In the rows, zero is written as 128.
The rows below come in pairs that one turn or mirror swaps. Which row does each named row swap with?
The rows were stretched afterwards, more along some directions than others.
q629: [123 153 121 122  81 152 142 124 183 133 146 151 106 150 160 118 112 144
 144 159 164 178 125 150  86 122 110 115 122]
q927: [141 128 109 148 126 125 113 123 135 111 114 131 117 129 138 107 157 115
 134 139 117 154 140 124 119 133 123 141 133]
q395: [153 128 128 109 153 132  99 141  83 145 158 132 175 125 133 130 136  91
 130 141 127  87 161 130 169 151 133 141 165]
q160: [132 164 101 121  92 160 126 121 169 169 164 160 107 136 154 104  94 138
 109 171 173 145 164 147  89 133 115 108 147]
q942: [151 125 129 109 150 126  93 132  78 134 158 132 173 116 133 121 137  96
 130 137 127  86 151 132 168 144 131 141 160]
q800: [146 120 121 118 132 130  80 117 102 101 106 130 144 124 142 108 143 115
 152 129 116 127 114 128 148 131 121 153 127]
q878: [149 130 128  99 144 141  89 135  83 139 150 134 179 119 132 120 132  96
 140 133 125  87 146 129 166 145 125 146 154]
q420: [128 144 118 148 115 115 164 151 172 142 151 150 118 158 145 141 130 135
 121 177 148 187 128 163  91 118 130 116 154]
q773: [128 161 114 121  79 155 141 128 180 145 153 158 108 149 160 115 104 144
 135 164 165 177 124 156  85 116 112 108 138]
q108: [149 143 139 128 126 158 107 116 143 116 128 135 137 110 154 121 154 128
 142 129 138 117 154 110 141 134 111 138 131]
q506: [151 122 105 152 125 120 112 125 126 103 116 129 114 131 137 102 160 118
 136 136 119 145 133 121 125 125 125 140 132]
q348: [133 121  88 124  95 140 106 115  82 134 157 132 124 151 144  80 113 101
 154 162 150 131 133 158 140 121 114 106 151]
q342: [152 131 131  93 143 141  83 135  77 130 124 143 167 122 124 115 134  97
 140 127 117 107 130 118 152 138 128 154 143]
q930: [121 133  94 136  95 144 133 144  92 139 159 141 136 159 153 112 124 118
 145 171 158 153 131 163 129 117 120 109 161]
q685: [152 131  90 101 118 123 107 118 106 152 154 145 104 134 126  67 106 104
 127 160 140 140 136 141 100 148 124 110 144]
q258: [128 133  95 155 113 113 157 153 145 134 157 139 131 167 148 139 126 131
 129 168 148 175 129 172 113 119 133 112 166]
q719: [145 129 134  98 136 142  83 126  80 128 135 134 175 120 131 131 123  97
 141 131 116  94 132 131 161 132 130 154 146]
q849: [148 130 106 140 136 129 107 128 125 106 110 136 124 126 133 104 155 118
 133 128 113 147 121 120 129 120 125 142 136]
q539: [131 126  88 143  94 132 134 144 100 124 162 143 139 162 150 120 128 123
 148 167 165 148 138 175 135 125 122 115 161]
q845: [143 126  91 105 100 133 114 124  95 145 153 139 113 150 136  71 109 102
 146 164 152 145 135 156 105 139 116 109 145]
q928: [126 146 124 128  82 145 144 122 177 125 145 146 104 153 158 115 121 143
 152 154 161 177 122 150  90 124 107 113 120]
q468: [146 142  94 110 127 122 103 127 152 159 152 148 111 135 127 103 101 113
 106 159 134 136 156 146  94 162 138 131 143]
q604: [127 159 106 113  88 159 127 118 171 156 159 159 108 139 156 103  89 142
 126 170 178 157 147 151  86 134 113 111 133]
q961: [165 123 141 148 162 104 140 135 144 113 141 118 144 133 134 138 177  99
 133 136 110 123 158 118 139 139 132 132 161]
q920: [138 135 151 140 141 103 145 135 189 137 140 135 127 143 141 149 134 120
 128 156 132 163 137 134 103 131 126 139 133]
q915: [119 125 106 160 104 122 148 153 129 125 154 129 137 170 150 150 133 125
 144 173 148 166 127 176 121 114 127 121 157]
q249: [167 139 141 133 155 104 140 138 177 146 143 132 132 135 131 133 142 109
 119 149 125 142 152 126 124 139 131 132 151]
q217: [155 122 135 139 169 106 133 146 119 123 144 124 157 132 124 148 171  96
 127 133 110 119 162 122 146 154 140 139 155]
q459: [134 144 116 141  89 137 147 129 191 122 142 137 107 160 162 135 130 142
 153 157 158 188 120 158  99 122 111 115 130]
q437: [147 135  96 102 128 129  96 119 151 153 143 144 122 134 131  98  98 107
 116 159 136 132 153 148  94 160 141 134 139]
q499: [157 141 152 120 139 141 114 120 160 127 132 130 132 114 149 124 152 113
 138 129 127 121 151 110 139 135 115 132 137]
q372: [140 128 119 151 109 131 153 126 164 107 142 116 122 148 162 124 172 127
 159 149 132 169 137 144 115 124 116 114 143]
q391: [143 117 136  96 147 142  88 133  77 130 133 134 166 117 131 123 128  98
 144 128 122  96 131 127 166 138 125 151 146]
q300: [157 140 157 120 139 136 117 122 163 126 130 130 137 116 149 128 148 118
 141 127 126 126 141 117 138 131 115 135 139]
q801: [143 151 133 130 117 165 107 113 153 121 129 143 144 116 154 124 148 129
 132 131 141 121 164 114 133 136 112 144 129]
q964: [154 123 131 117 155 123 111 147  87 143 152 132 175 122 132 144 140  96
 129 147 130  96 163 139 159 146 136 142 172]
q555: [155 133 155 126 139 137 109 114 152 118 130 127 139 115 147 124 160 110
 147 124 126 115 156 105 145 144 111 140 125]
q439: [164 121 129 135 159 111 127 141 116 130 158 118 173 131 127 142 157  91
 131 140 116 108 166 136 160 147 135 139 172]
q918: [155 135 156 126 151 113 134 137 179 124 131 134 143 135 137 152 146 115
 139 138 129 142 141 125 119 145 129 148 133]
q180: [142 132  88 102 133 125 100 117 143 149 144 144 118 137 124  86 102 105
 121 151 136 138 148 141  96 163 133 129 130]
q931: [148 125 132 127 150 121 109 132  96 129 159 119 173 125 139 140 148 102
 132 144 127  86 165 141 165 144 135 141 163]
q139: [159 122 144 141 164 109 130 133 130 126 143 120 156 124 128 138 172  95
 130 145 114 121 174 121 137 148 134 144 157]
q985: [130 140  80 153 101 136 119 117 158 140 151 143  91 137 147  86 126 131
 121 163 162 147 163 140 101 145 117 109 136]
q89: [138 123  93 164 123 117 108 119 139 115 130 127 103 130 150  93 150 125
 126 149 138 136 154 125 125 134 120 129 135]
q461: [160 119 134 149 151 105 141 135 148 116 146 118 151 132 140 141 181 111
 140 134 118 131 160 125 145 149 125 133 152]
q523: [122 137  98 150  94 130 144 142 110 128 165 135 140 157 155 129 125 135
 136 173 157 150 131 176 127 105 126 114 167]
q390: [125 121  90 136  89 139 112 128  87 126 156 137 126 157 156  92 118 115
 156 163 156 136 127 158 137 114 114 108 152]
q10: [118 123  91 141  92 131 121 135  87 126 164 136 135 154 157 106 121 127
 147 166 160 142 122 168 138 114 116 110 154]
q156: [136 139 123 144 100 142 157 136 174 114 132 129 124 158 157 141 161 134
 158 152 135 187 126 150  97 124 120 119 134]
q565: [152 131 138  92 149 141  84 129  81 134 143 141 173 117 128 121 129  87
 134 133 118  85 150 120 155 145 134 150 150]
q96: [164 143 156 120 149 127 134 126 175 132 133 131 134 119 134 137 155 105
 134 134 124 145 150 113 121 144 122 137 136]
q832: [123 135 121 148 111 116 156 143 170 119 144 138 127 169 149 151 131 132
 138 167 143 175 125 162  93 122 130 126 143]
q689: [140 158 100 102 126 142 105 127 159 151 148 159 125 122 131 110 104 125
  96 154 139 134 159 137  81 159 144 141 139]
q375: [146 137 118 149 104 132 158 135 175 113 142 132 110 156 155 124 156 130
 158 152 146 181 128 148 102 123 117 109 143]
q462: [126 120  86 123  89 141 109 124  85 136 157 139 123 150 155  87 106 114
 157 164 159 139 116 169 144 120 114 107 156]
q370: [158 126 134 106 140 136  77 133  88 110 114 131 162 125 140 122 140 106
 147 126 115 103 122 132 163 127 125 159 147]
q643: [139 125  82 108 103 142 101 124  86 148 150 141 123 152 140  67 110 100
 148 162 153 139 134 153 128 133 116 105 153]
q593: [131 117  85 109  96 150  94 126  84 130 146 132 127 152 153  85 109 106
 164 165 158 134 127 166 135 130 114 108 143]
q14: [145 145 149 127 147 107 140 142 178 141 145 143 127 137 134 147 130 122
 113 157 129 148 140 135 109 132 136 141 142]
q504: [146 120 137  96 145 133  93 128  69 132 141 136 163 112 127 119 133  90
 145 130 120  93 136 122 162 147 127 149 144]
q802: [160 130 131  92 146 136  90 139  76 125 132 142 168 114 123 116 129  97
 137 129 120 102 131 120 156 132 127 151 147]
q387: [154 137 125 150 114 132 147 125 176 104 146 128 121 147 154 127 173 123
 153 138 128 166 138 138 117 129 118 119 143]
q537: [123 132  92 128  94 148 119 136  90 139 156 141 135 152 150  92 121 114
 152 166 156 144 125 161 135 114 112 110 154]
q754: [129 136  99 155  96 122 145 145 156 128 161 139 124 169 155 140 126 141
 135 176 156 169 135 178 105 120 129 121 158]
q383: [155 128 138  97 147 138  86 126  79 129 143 131 174 119 132 121 131  94
 138 136 122  85 144 127 162 139 130 148 153]
q512: [128 123  93 132  88 140 116 125  86 125 156 131 129 157 156  93 118 119
 157 167 159 139 122 163 134 112 112 108 152]
q453: [126 118  87 118  96 144 118 127  88 138 155 141 120 151 145  79 107 112
 152 160 160 145 122 161 134 121 111 106 151]
q641: [141 156 119 119 133 144 105 124 164 138 133 153 145 109 134 127 124 131
 107 136 135 127 159 120 108 154 132 153 134]

q927 is swapped with q468
q931 is swapped with q523
q802 is swapped with q593
q942 is swapped with q10
q555 is swapped with q773

The rows below come in pairs that one turn or mirror swaps. Which row does each named row swap with?
The rows were stretched afterwards, more along some directions than others.
q718: [145 159 122 171  54 100 135 133 132 107 103 109 178 118 133 113  98 100]
q428: [151 125  92 192  65 149 118 121 128 103 120  83 156 127 120 161  76  67]
q670: [134 147 113 210  62 137 117  79 138 121  76 103 193 109 129 126  99  77]
q562: [163 154 148 159  91  91 153 111 119 168  85  91  89  98 149 132  95 101]
q988: [145 145 137 190  86  86 142  93 136  64 123  88 171 153 128 131  96  75]
q983: [132 149 125 214  68 137 114  84 147 113  73 111 192 109 129 127  96  72]
q857: [162 158 126 152  98  48 179 105 126 177 120  75  97 127 146 117 118 102]
q513: [148 148  52 164  96 113 188 120 106 119 151  85 131 119  99 122 103 153]
q669: [149 156 109 186  82 163 126  99 116 158  62 109  94 137 113 179  90  66]
q304: [121 182  95 183  78 124 152 106 119 162  97 140 120 138  87 148 122 114]
q694: [177 119 126 164 101 155 150 105 126 136 122 123  72 110  97 133 108  84]
q724: [135 150  82 181  95  80 196 106 133 152 130  96 113 156 116 108 117 116]
q789: [159 123 135 207  62  76 144  67 150 151  96  64 172 133 146  77 121  76]
q984: [139 151 135 187  90  73 144 102 143  71 142  92 165 142 137 130 100  69]
q405: [179 135 120 195 103 132 143  82 122 175  98  71  74 102 126 143  74  80]
q167: [134 156 138 188  85  75 141 107 150  81 134 101 174 135 136 130 106  66]
q25: [130 164 119 200  96 107 134  88 136 142  75 117 156  98 117  97 108 117]
q473: [133 146 111 203  60 128 132  72 133 121  88  94 187 114 129 130 104  80]
q912: [150 128  84 191  66 141 112 130 131 109 121  81 172 121 117 160  82  75]
q213: [165 147  82 146  95  83 178 147 129 118 167  96 127 111 106 115 138 104]
q313: [156 158 121 160 123  88 149 120 109 146 103 112  78  85 109 129 107 134]
q854: [135 142 117 203  58 131 118  80 138 117  82 100 198 111 132 128 102  77]
q242: [170 134 112 151 101 112 155 140 138 121 139 123 111  95 103 113 133  89]
q650: [154 156 125 154 101  45 176 117 125 177 112  80  89 115 148 114  96 111]
q101: [121 167 122 209  82 120 123  80 143 125  76 126 179 107 123 116 104  92]
q78: [122 161 125 211  74 106 125  75 122 112  83 103 150 124 145 139 107  63]
q706: [149 155 101 193  90 158 128  98 107 149  62 105  93 125 103 185  70  81]
q40: [181 117 125 172  94 170 138 102 121 145 100 109  78 108  94 137 102  74]
q727: [133 152  99 192  91 135 145  84  93 120 111 108 111  96 113 134  81 125]
q963: [146 165 100 164  72  75 162 100 109 109 118 112 147 160 113 118 146 105]
q399: [128 175 113 172  99 104 144 127 132  90 144 130 127 128  96 160 111  80]
q337: [124 147  82 185  97  94 189  93 129 157 124 114 116 155 115 108 122 121]
q71: [148 145  64 177 103 137 161 105  91 134 123  89 115 103  97 129  83 152]
q760: [167 118 143 208  75  76 129  72 153 146 110  61 165 114 155  85 110  68]
q898: [165 152 110 178  94  84 171  69 111 119 138  97 103 159 100 130 141  76]
q222: [157 121  93 183  71 154 118 132 124  96 122  79 150 119 109 163  77  78]
q294: [125 171 128 176 103  82 141 117 139  78 143 121 150 126 121 145 105  80]
q68: [164 119 135 200  70  74 138  74 147 147 105  60 166 125 159  82 114  72]
q90: [142 141 115 235  91 164 138  64 133 120  93 116 129 134  90 113  93  77]
q619: [115 153 104 226  92 141 160  80 149 127 114 135 138 148 101 107 105  91]
q464: [185 132 136 206 102 134 143  84 147 155  96  88  79 100 129 129  74  63]
q389: [163 154  82 159  94  78 161 121 113 168 116  71 108 145 121 152 109  91]
q404: [166 136 127 197  96 121 151  49 108 111 114  99 106 153  87 127 124  66]
q761: [138 146 138 196  84  79 140  91 144  69 130  90 175 147 138 129  98  70]
q795: [132 177 108 188  65 114 145 106 116 154  51 118 121 152 118 172  99  80]
q747: [141 155  77 155  97  83 155 129 117 172 128  81 122 142 126 148 113  88]

q68 is swapped with q428
q78 is swapped with q718
q242 is swapped with q619
q101 is swapped with q294

